128 stands for zero in the data rows.
Here are some points:
[104 119 104 119 114 118 118 135 130 107 124 106  93 107 102 115 119 131 117 120 108 106 118 122 104  87 126  96 104 116 118]
[127 102 100 112 113 104 101 125 110 117 122 123 118 111 106 127 109 116 107 114 119 109 129 130 117 118 124 107 122 119 120]
[ 99  99  93 131 119 123 132 103 114 112 119 115 116 116 105 126 109 113  97 110 140 137 130 142 106 122 130 110 114 131 126]
[133 177 210 102 142 234 121 199 176 119 195   0 215 255 241 111 217 174 255 152 109 115 153 139 133  78  60 151  93 218 174]
[112 125  92 119 113 127 112 121 123 101 115 121 101  97  95 137 134 137 130 109 126 122  96 123 110 122 127 110 135 134 118]
[167 180 235  71 160 111 125 164 149 121 189   5 224 226 218 121 209 188 255 163  85 106 140 145 164  83  63 201 116 150 148]
[142 114 117 127 114 105 118 121 119 100 125  97 110 110 106 116 117 131 123 122 104 125 129 114 102  98 115 104 118 122 110]
[126 121 124 103 111 114  99 125 147  98 128 104 120 108 118 111 128 128 140 135 101 113  93 125 105  98  86 124 112 128 127]
[151 166 189 167 130 228 138 124 157 127  74 220 154 162 133 186  96 121  73 111 218 192 167 114 170 222 229 116 164  90 169]
[134 135 168  99 128 129 130 133 134 114 177  53 163 199 200 130 170 164 140 147  94 101 124 131 119 104  70 140 125 110 152]
[105 126 173 202 132 199 171 105 145 174 123 163 153 143 159 130  76  80 140 110 220 164 126 154 136 183 153 147  76 148 160]
[172 107  98 132 132 135 114 121 102 110 113 120 115  93 100 120 114 122 109 125 133 128 127 137 114 118 111 107 120 120 117]
[134 137 166 177 142 242 159 123 242 143 106 181 172 130 177 170  90 117  96 101 206 175 169 130 141 195 191 128 115 103 177]
[102  99 118 140 115 124 133 124 123 103 118 124 114 108 118 104 121 116 101 116 154 133 131 126 112 109 147 108 107 108 126]
[122  98 106 126 112 121 113 123 123 129 109 112 111 103  96 117 124 124   0 123 111 111 136 116 124 123 138 106 121 143 110]
[117 116 108 121 118 106 114 115 115 114 113 116 117 115  93 126 137 129 118 123 100 125 121 132 141 124 121 130 114 108 104]
[127 114  97 108 121 116 102 121 113 110 121 127 111  95 113 113 120 132 106 118 106 113 108 116 107 106 113 117 119 122 103]
[125 116  90 120 108 116 115 130 121 118 123 104 118 112 137 127 118 128 112 130 104 121 122 105 121 109 117 120 104 133 123]
[138 134 135 107 111 108 108 111 123  94 125 106 121 110 112 123 135 132 118 124  96 103 109 127 110  91 100 136 114 104  91]
[137  96  85 103 123  86 143 136 109 106 124 113 110 104 118 119 124 121 100 141 110 125 125 115 124 106  97 109 139 132 107]
[121 116 138 129 112 120 135 123  95 127 106 152  98 141  87 148 123 107 121 119 130 147 124 119 123 136 149 158 127 141 122]
[115 119  94 124 110 121 128 119 124 100 142 114  92  98 116 104 106 133  99 107 107 116 124 108 116  99 121  95 123 122 109]
[121 105 111 114 131 117 122 123 119 116 122 101 110 100 109 130 102 140 111 114 123 116 125 118 111 115 120 102 124 126 114]
[136 134 121 136 122 141 123 117 139 152 103 165 134 147 102 125 124 111  89 101 163 150 145 118 130 164 169 121 142 114 143]
[114 158 180 255 207 255 200 108 202 182 164 214 189 192 206 166  47  74 148 129 255 213 171 136 195 246 238 156  83 160 228]
[127 123  99 125 112 124 111 118 114 116 112 113 107  93  93 126 108 126 114 124 111 125 125 139 107  96 116 118 125 116 120]
[106 105 123 122 112 109 121 127 119 107 128  95 127 115 118 118 123 122 123 118 109 123 123 120  93  96 114 110 117 118 132]
[120 155 126 170 124 150 106 121 142 140 105 153 140 166 110 145  94 112  90  92 178 160 132 123 126 183 172 125 132 131 133]
[150 136 182 117 118 124  97 135 132 105 160  65 170 176 181 130 155 157 209 136 106 104 134 134 127  99  86 157 111 127 133]
[131 117 133 118 124 109 102 122 122 124 116  97 121  99 107 118 142 137 117 120 109 108 120 119 118 107 128 113 123 125 112]
[137 124 136 108 120 105 107 127 111 122 124 119 134 111 113 115 129 144 115 148 121 116 114 147 133  94  92 141 134 118  91]
[118 120 128 126 112 120 125 118 114 124 120 123 122  96  92 129 124  99 107 113 129 132 131 123 118 113 131 105 116 120 122]
[130 118 123 111 136  99 116 115 102 136 108 128 135 105 113 119 134 129 125 143 110 103 112 130 140 124 104 137 131 118  91]
[133 106  94 116 126 117 125 123 113 110 117 112 112 112 112 116 120 135 127 134 100 103 133 107 117 124 116 106 121 134 130]
[108 102 139 204 148 253 186  99 162 155 146 152 157 120 206 139  85 103 140 139 224 148 149 138 177 151 190 139  62 126 189]
[127 127 131 154 138 142 130 123 133 107  95 136 232 130 123 133 108 105  92  93 168 146 144 130 128 153 138  98 114 123 139]
[183 161 255  74 158 106 163 164 150 118 185  60 218 218 242 133 208 255 255 176  54 119 117 169 212 101  82 219 117 154 150]
[142 115 182 222 197 255 199 123 210 181 120 210 176 119 246 200  75 101 118 150 248 183 184 151 191 208 210 140 122 108 222]
[ 98 132 185 232 160 252 172 107 176 175 159 196 156 170 187 125  68  91 138 118 248 193 148 153 159 233 176 148  69 166 174]
[127  79  86 143 142 113 115 153 152 141 120 136 120 105 140 117 109 155  78 116 112 114 154  92 130 129 107 113 131 117 125]
[141 164 132 154 123 131 146 126 145 170 106 181 146 179 104 153 107  94 102 109 161 168 123 130 122 192 168 134 146 113 132]
[ 94 136 127 127 123 132 116 130 145 132 164  31 153 192 147  80 141 131 212 106 129 110 131 130  89  98  55 135  78 154 136]
[139 255 153 172 140 134 165 139 153 190  97 225 156 221 113 157  93  94  79 103 195 205 138 124 123 224 218 151 167 124 143]
[145  99  99 110 107  99 117 137 112 116 111 114  97 109 113 120 117 127 116 136 110 124 127 115 105 114 116 137 131 111 111]
Here are 10 more points, each followed by its number:
[130 127 157 107 121 129 103 120 119 106 140  69 149 150 134  99 141 148 167 127  98 107 103 131 122  97  80 124 119 116 111] 0
[118 131  80 123 111 127 126 140 133 106 118 119 107 106 116  97 106 145 130 129 101 112 132 102 105 109 110 104 117 128 109] 1
[138 118 117 117  98 119 116 119 128  97 129  99 127 101 116 123 125 117 124 121  95 115 126 127 112  99 109 135 109 127 108] 2
[148 140 153 102 126 118 114 105 115 120 163  67 159 170 160 121 155 148 197 137  78 119 127 149 146  96  88 152 121 136 132] 3
[136 120 145 115 120 144 120 119 132 138 166  51 185 194 198 132 160 165 207 152  94 117 113 125 133 107  77 149 137 130 141] 4
[124 152 134 155 122 144 138 129 132 153  97 180 146 174 106 154  95  99  76 117 180 164 139 106 120 179 174 137 141 119 130] 5
[151 118 141 110 103 101  96 129 129 105 119  99 127 100 111 132 147 149 125 124 112 108 125 119 113 101 105 136 143 104 112] 6
[115 131 106 101 129  99  99 109  95 128 123 120 110  91  98 119 112 135 111 126 115 114 118 117 119 108  95 129 141 133 112] 7
[132 117  92 121 117 127 123 129 130 116 135 104 117  92 122 106 119 118 118 127 113 119 117 118 102 103 120 110 106 132 119] 8
[119 103 105 131 113 145 131 132 129  97 124 113 112 112 129 117 129 129 120  89 146 147 138 128 108 117 134 115 115 121 124] 9
Which two of these numbered points are nearest to each point below, ignoring the direction in which the first points spread most? Their numbers follow each, nearest first.
[139 141 158  96 156  92 138 111 117 126 135 104 151 153 164 109 195 156 181 168  98 112 117 151 175 112  95 165 128 147 114] > 3 0
[152  57 141 124  95 125 133 188 153 163  94 158 119 100 156 165 127 102  64 164 143 106 192 120 133 136 109 127 219 108 130] > 6 5
[129 130 115 121 105 115  94 123 138 134  83 121 111 255 117 132 117 130  98 115 117 129 119 120 110 110 121 110 125 121 115] > 5 0
[178 160 193 112 156  71 152 116 127 140 161 125 166 131 184 147 173 168 178 179  76 114 105 159 186  95  96 199 162 155 141] > 3 4
[188  16 195 143 227 160 152 219 188 190 108 222 136  85 181 195 133  76  46 164 179 109 230 144 179 179 126 148 255 114 120] > 6 7
[126 120 100 110 105 109 109 136 119 104 112 101 113  85 120 115 124 124 114 138 107 122 129 109  95 115 119  98 111 131 122] > 8 1
[122 105 166 103 139 143 121 145 140 128 156  54 182 215 214 132 155 127 190 138 106  99 134 116  97 106  75 153 143 112 175] > 4 3
[183 194 255  72 174 141 147 229 191 138 213   0 255 255 255 144 255 206 255 182  71 117 163 144 176  95  61 216 125 183 167] > 4 3
[175 144 171 113 135  68 145 115 109 147 158 138 162 134 165 130 180 151 157 176 115 119 100 163 181 107 110 183 158 150 124] > 3 0
[ 82 142 119 149 130 163 123 142 149 151 197  26 149 230 167  63 185 120 255 136 140  87 170 129  78 110  70 132  46 164 166] > 4 3
[114 116 106 128 143 111 120 124  97 121 110 122 115  98  83 129 118 114 111 136 138 123 113 121 136 120 113 132 131 105 106] > 7 8
[136 113 123 128 111 120 104 126 122 109 102 108 118  98  94 121 151 145 111 120 115 119 121 121 108  84 110 124 143 110 119] > 6 2
[125 100 103 108 143 101  88 133 104 126 122 124  99 117 119 117 117 129 124 136 113  97 148 124 118  99  87 126 135 128 134] > 7 8
[159 187 149 173 128 127 164 133 137 202 117 223 120 188 120 161 132 116  65 120 170 171 128 146 129 203 195 115 182 113 141] > 5 7
[116 105 119 124 120 108 122 131 115  95 132 102 131 125 126 133 116 137 134 121 104 104 118 125 101 101  96 110 103 133 122] > 2 8
[124 144 179  98 125  90 141 112 111 111 143 116 147 150 156 146 170 175 176 157  88 116 108 152 180 114  97 177 137 129 118] > 3 0
[158 255 162 204 145 152 166 130 142 214 113 255 164 255 110 167  88 106 128  93 246 238 125 152 126 255 253 255 187 133 151] > 5 7
[170 255 215 233 185 164 227 130 162 255 112 255 188 255 127 204  77  80  76  98 255 255 151 152 150 255 255 211 221 136 163] > 5 6
[117  96 115 109 123 107 114 110  98 119 116 131 113 116 106 118 110 127 108 133 133 120 120 134 112 114 120 136 136 131  92] > 7 2
Here are 10 other points, each followed by its number:
[133 141  92 128 121 119 116 115 125 125 101 133 105 103 117 131 120 124 102 120 108 137 131 138 110 119 135 132 138 120 104] 0
[131 114 122 110 116 120 111 126 132 121 130  83 115 116 118 116 119 136 146 119 111 111 119 129 100  91 106 116 126 113 126] 1
[108 121  95 119 115 129 255 136 136  92 136  86  86 121 125 117 120 130 136 115 114 118 109 124  94  95 111 106 103 125 117] 2
[133  96  81 112 127 114 122 140 126 122 101 133 101  98 121 119  94 111 103 130  87 112 144 108 121 126 113 121 144 118 133] 3
[138 111 112 106 112 119 120 113 129 122 118 114 129  98 109 136 139 138  97 113 127 120 108 127 120 121 131 131 130 109 111] 4
[142  68 139 129 164 126 122 159 135 139 110 139 124 108 165 137 129 103  78 154 120  95 162 121 138 114 100 137 163 112 139] 5
[166 144 182 100 136  76 139 125 121 135 154 126 163 132 155 130 176 179 181 165  93 118  99 170 187 114 103 169 162 127 134] 6
[118 112 109 121 102 113 127 113 121 126 103 140 120 128  94 133 105 123  91 117 151 129 126 116 102 145 129 134 114 119 112] 7
[108 110 106 120 119 109 129 125 114 129 109 119 123 106  96 132 122 127 106 149 134 134 110 144 127 115 126 131 147 141  94] 8
[116 120  91 132 110 123 122 121 128 125 124 120 109  96  95 120 125 125 128 113  98 123 119 125 117 109 106 103 117 124 122] 9
The same question for these:
[111 138 175 230 159 255 188 124 165 180 165 149 156 122 211 154  67  94 144 137 255 163 153 140 166 197 178 148  45 134 209] > 1 9
[126  97  86 125 133 122 128 148  99 107 106 114 119 101 118 128 115 110 131 120  99 106 135 107 105 105 120   0 120 113 133] > 9 3
[150  52 160 160 190 152 110 181 172 180 119 176 133 107 160 158 119  72  66 128 153 116 218 134 160 175 122 144 191 141 128] > 5 3
[125 124 112 122 109 122 103 131 119 109 115 102 114  97 101 133 144 134  91 120 125 121 108 118 120 107 117 124 118 117 124] > 4 9
[137 158 137 150 119 119 134 126 134 166 111 170 119 156 121 143 115 119  94 101 153 165 129 138 117 166 178 128 165 113 125] > 0 4
[131 127 101 128 128 118 105 125 117 126 100 127 109 117 101 121 138 127  90 107 125 140 126 122 111 124 148 123 141 115 111] > 0 4
[255 193 255 112 169  12 221 145 121 215 191 208 229 123 210 225 216 207 250 211 102 133 110 218 255 116 118 255 204 199 187] > 6 5
[202 176 255  79 163  61 174 167 129 137 187 105 214 199 235 169 229 204 255 196  81 119 115 212 237 102  90 233 171 182 162] > 6 1
[252 205 255  89 166  26 210 143 122 160 205 149 246 172 247 195 227 232 255 214  87 134 117 213 255 108  97 249 197 201 177] > 6 5
[115 162 123 151 129 154 118 127 110 152  89 171 141 163  97 139  98  96  84 108 199 172 142 129 131 216 176 151 152 133 125] > 7 8
[111 127  86 124 105 158 124 122 109 111 143 107 103 108 106 104 138 145 158 134 106 122 124 121 122 103 116 101 114 127 123] > 9 1
[117 123 119 131 132 133 129 130 144 130 133  85 124 143 139  95 125 124 156 116 111 100 134 126  98  89  94 114  84 139 135] > 1 9
[127 136 125 139 113 106 112 129 112 137 114 142 117 115  98 130 137 140 105 125 116 116 131 125 115 115 149 110 138 103 117] > 0 4
[183 154 202  90 155  81 150 130 127 134 170  88 179 166 200 146 200 168 228 165  64 115 124 177 195 106  95 198 138 154 151] > 6 1
[140 112 121 126 123  96 115 129 110 143 186 128 125 116 109 132 153 129  89 132  97 119 115 134 126 106 113 139 130 110  84] > 4 8
[131 135  96 132 114 109 113 126 126 131 107 142 108  96 117 129 128 140  97 124 119 126 123 125 123 111 115 111 139 112 126] > 0 9
[122 111 134 146 127 149 126 118 126 121 109 154 130 142 118 130  98  89 107 112 164 148 142 143 124 158 153 127 119 132 146] > 7 9
[199 243 255 104 196   0 235 167 152 187 255 109 197 241 202 138 255 155 255 212  81 155 173 162 255 144 120 255 195 196 178] > 6 5
[169  25 196 228 246 207 136 225 231 255 114 255 146 111 161 193 106  67  52 140 184 151 253 145 205 255 158   0 218 151 141] > 5 3
